In the rows, 128 means zero.
Named moves come first, each a turn or a mirror and shown by rows before and after it. Which of them, in which order, take the first row of each pair that follows to the second? Write the first one first, as in the answered first pair.
move L:
[103 147 159  82 146 111 153 161 138] => [100 167 158 110 110 126 171 160 126]
[145 150 136 173 121 128 101 128  90] => [147 122 138 141 163 112  80 133 102]
[165 139 151 123 160 111 104 129 147] => [167 169 151 158 115 126 129 122 133]
move B:
[142 127 121  96 118 104 108 149 145] => [139 132 117  96 117 101 111 150 146]
[149 176 138 132 118  68  97 150 142] => [157 165 148 128 132  76  84 156 143]
[123 149 149 129 121 159 165 164 128] => [127 146 155 126 132 161 161 165 124]
move J:
[165 143 138 106 137  92  93 123 151] => [164 138 145 108 151  95  96 129 149]
[ 81 139  91 157  93 111 160 127 116] => [ 67 116 121 161 151 124 150 156 106]
[ 72 109 103 181 137  97 165 179 111] => [ 80 127  82 178  99  88 169 160 119]
[156 134 167 117 147 176 143 145 132] => [165 157 136 113  92 158 152 121 140]
move R:
[154 116 130 118 117 200 132  82 120] => [176 171 136 112  85 120  99 103 154]
[106 127 120 163 109 102 123 108 135] => [ 98 109 115 162 118 122 128 103 130]
[140 153 108  93 111  97 101 109 161] => [123 105 106 104 139 176 131  92 130]
[129 116 149 109 149 142 151 166 139] => [137 133 155 111 136 126 148 171 141]
Then:
Each pair is 2 to 3 moves apart.
[129 152 130 137  88 124 152 121 123] => [118 124 115 100 121  91 139 126 144]
L then B
[134 164  89 122  71  96 123 111 138] => [ 90 164 131 166 108 103 148 173 115]
J then R then B
[106 115 104 168 132  85 100 106 115] => [138 124 143 177 152 112  83 118 104]
R then R then B
[129 124 103 152  91 155 142  80 114] => [114 104 159 155 181 136 111 142 117]
R then J
[ 77  97  65 190 120 139 122  93  78] => [ 73  71  76 169 168 131 105 108  88]
J then L
[151 151 146  96 112 124 142 153 149] => [145 124 153  94 136 161 148 146 136]
R then R then L
[130 131 126 187  99  84  74 104 123] => [125 125 119 181 105  74  71 104 126]
L then B then L
[118  91 104  76 140 148 110  82 111] => [113 117 174 133 175 155 102 150  89]
L then R then J
[105 106  99 100 116 117 161 139 140] => [106  93 116  98 146 124 152 150 137]
J then B
[128 112 140 145 169 148 129 144 100] => [142 145 111 157  98 142 145 111 103]
L then J
[140 139 100 149  94 143 129  95 120] => [133 101  89 117 136 134 115  94 136]
R then R then L
[163 143 181 149 140 161 116 146 112] => [166 106 154  96 164 153 103 121 130]
J then L then R
[ 99  99 126 129 149 123 142 161 124] => [112 105  94 106 122 101 135 135 143]
J then L
[104 129 128 155 131 161 168 156 100] => [162 105 129  89 162 157 103 125 129]
L then J then B
[126 130 101 147  91 122 126  83 145] => [119 149 138 167 119  84 107 130 149]
J then L then R
[151 128 148 149 134 162 121 127  97] => [112 113 131 132 161  98 110 150 122]
B then R then J
[154 147 188 143 149 133  99 149 112] => [170 168 168 141 105 130 105 124 117]
L then J then B
[106  85 122 170 159 179 140 104  77] => [125  71  79 103 157 128 106  71 116]
L then J then L
[142 145 113 162  96 159 135 110 103] => [149 138  92 134  89 137 129  94 117]
J then L then J
[166 136 161 137 166 148  57 117 124] => [ 68  83  95 133 181 127 112 115 119]
B then R then J
[104 123 141 126 139 144 155 170 126] => [115 140 132 103 127 100 134 169 150]
R then J then L
[173 134 134 142 117 157  99  81 118] => [114 148  95 148  88  88 127  97 134]
R then J then B
[118 126 119  88 121 150 162 133 144] => [128 161 132 107 101 132 157 148 142]
J then L then R
[143 113 149 148 169 148 104 123 104] => [133  94 104 117 159 121 104  96 124]
R then J then R
[154 148 142 159  88 165 103  93 125] => [164 127 154 116 141 134  65 109 151]
L then R then R
[155 126 124  80 136 100 136 129 159] => [137 123 166 125 165 138 152 164 129]
L then J
[131 149 153 144 134 145 119 145 116] => [124 138 100 120 101 138 132 105 125]
R then R then J
[152 178 129 157  70 121 126 101 123] => [152 128 124  86 146  87  82 106 156]
L then J
[131 134 161 119 155 120 107 141 123] => [114 133 136 106 144  94 117 140 138]
B then L then B
[123 119 126 151 136 150 132 121 115] => [141 119 122 128 136 142 114 109 124]
L then J then B
[136 102 152 133 163 121 124 150 118] => [138 110 153 130 158 105 121 154 127]
R then R
[ 77 124  89 164 104 117 164 122 141] => [ 79 117 130 184 146 152 157 143 123]
J then B then L
[154  87 121 102 145 137  92  98 131] => [158 120 110 133  86 151 117  86 117]
J then L
[119 108 163 123 131 152 141 137 123] => [118 109 124 108  99 140 149 111 133]
J then R then R
[ 91 109 114 125 131 134 153 129 120] => [108 109 136 134 146 159 145 130 109]
B then L then B
[146 119 135 138  93 159 156 101 114] => [150 101 114  97 105 124 137  89 139]
L then J then B
[122 110 117 126 177 133 135 155  96] => [169 154 143 132 142 130 115 152 101]
R then J then B
[113 115  91 120  92 113 127 116 123] => [124 137 105 136  76 116 125 121 118]
R then R
[116 126 140 170 143 160 184 155 118] => [127  89 116 100 188 113 143 145 156]
J then L
[129 154  84 138 117 106  97  84 128] => [138 140 136 161 169 153  88 113 106]
B then L then J
[119 125  95 138 116 148 129  89 116] => [139 114 110 117 152 134  95  98 127]
R then R then B
[152 112 130 123 137 232 156  99 117] => [158  89 120  84 169 205 132  95 137]
J then L
[129 150 110 134  98 128 143 116 128] => [ 94 118 107 131 135 123 147 132 127]
R then J then B
[ 93 128 116 159  94 140 172 110 105] => [101 152 158 162 124  89 136 163 121]
J then R then J
[194 116 167 130 120 175 115 137 115] => [162  84 130  77 158 112 100 141 150]
B then L
[130 122 149 174 146 166 126 150 118] => [166 128 147 154 135 170 102 125 125]
J then B
[128  98 144 133 163 156 124 120 110] => [105 124  99 120 119  83 128 116 136]
R then R then B
[136 127 126 165 104 172 133  92 115] => [ 92 144 119 167 107  86 130 138 134]
R then J then B
[134 103 160 106 155 150  98 146 112] => [150 155 164 135  94 140 107 141 111]
R then L then J
[119 143 100 156  71 155 154 105 113] => [129 101 101  84 151  87  91 118 154]
R then L then B
[131 137 100 117  88 138 128 108 114] => [115 112 121 105 156 109 103 148 123]
J then R then R
[130 133 150 120 123 152 146 123 128] => [116 143 140 115 120 109 139 136 141]
R then J then B
[105 143 112 168 111 149 153 116 113] => [113 156 115 174 102 137 148 121 117]
R then R then R
[143 138 104 115 113 101  90 102 146] => [151 150 113 136  92 119 101  98 135]
B then L
[116 114 144 163 153 147 103 111  94] => [ 93 128 130 168 148 101 106 127 103]
B then R then J
[157 135 125  95 122 123 104  95 144] => [151 126 128 112 118 164 126  85 125]
R then L
[132 162 144 152  98 127 144 135 119] => [110 115 124 140 127 162 159 121 106]
R then R
[144 153 111 134  87 122 141 115 124] => [105 114 123 125 163 106 136 157 126]
J then B then L
[104 156 142 175 137  95 115 140 119] => [127 145 159 160 163 110  93 134 118]
J then B
[129 118  89 106 119 126 139 124 128] => [152 142 115 105 124 111 113 135 137]
B then R then R
[125 181 159 139  98 104 136 161 103] => [ 98 121 157 134 151 160 158 153  81]
J then R then R
[134 154 134 143  93 159 145 137 106] => [150 139 149 100 146 116 100 157 134]
L then R then R
[131 146 121 107 156  90 107  98 152] => [114 153 162 162 172 133 130 130 116]
J then L then J
[ 94  87 156 139 208 133  97 180 107] => [104 165 126 199  70 158 151 138  85]
L then J
[186 134 162  88 150 149 144 155 135] => [151 157 109  88  89  94 175 143 151]
R then B
[116  98 120 149 160 150 107 101 104] => [100 125 142 180 151 132 115 134 102]
B then R then J
[121  97 140 125 165 176 157 146 106] => [ 98 114  93  96 139  83 146 142 145]
R then R then B
[106  80 110 111 175 149  71 116 102] => [132 102  85  98 122 138  68  80 113]
J then B
[140 125 156 131 162 148 118 154 125] => [161 144 152 140 123 158 120 134 121]
L then J then B
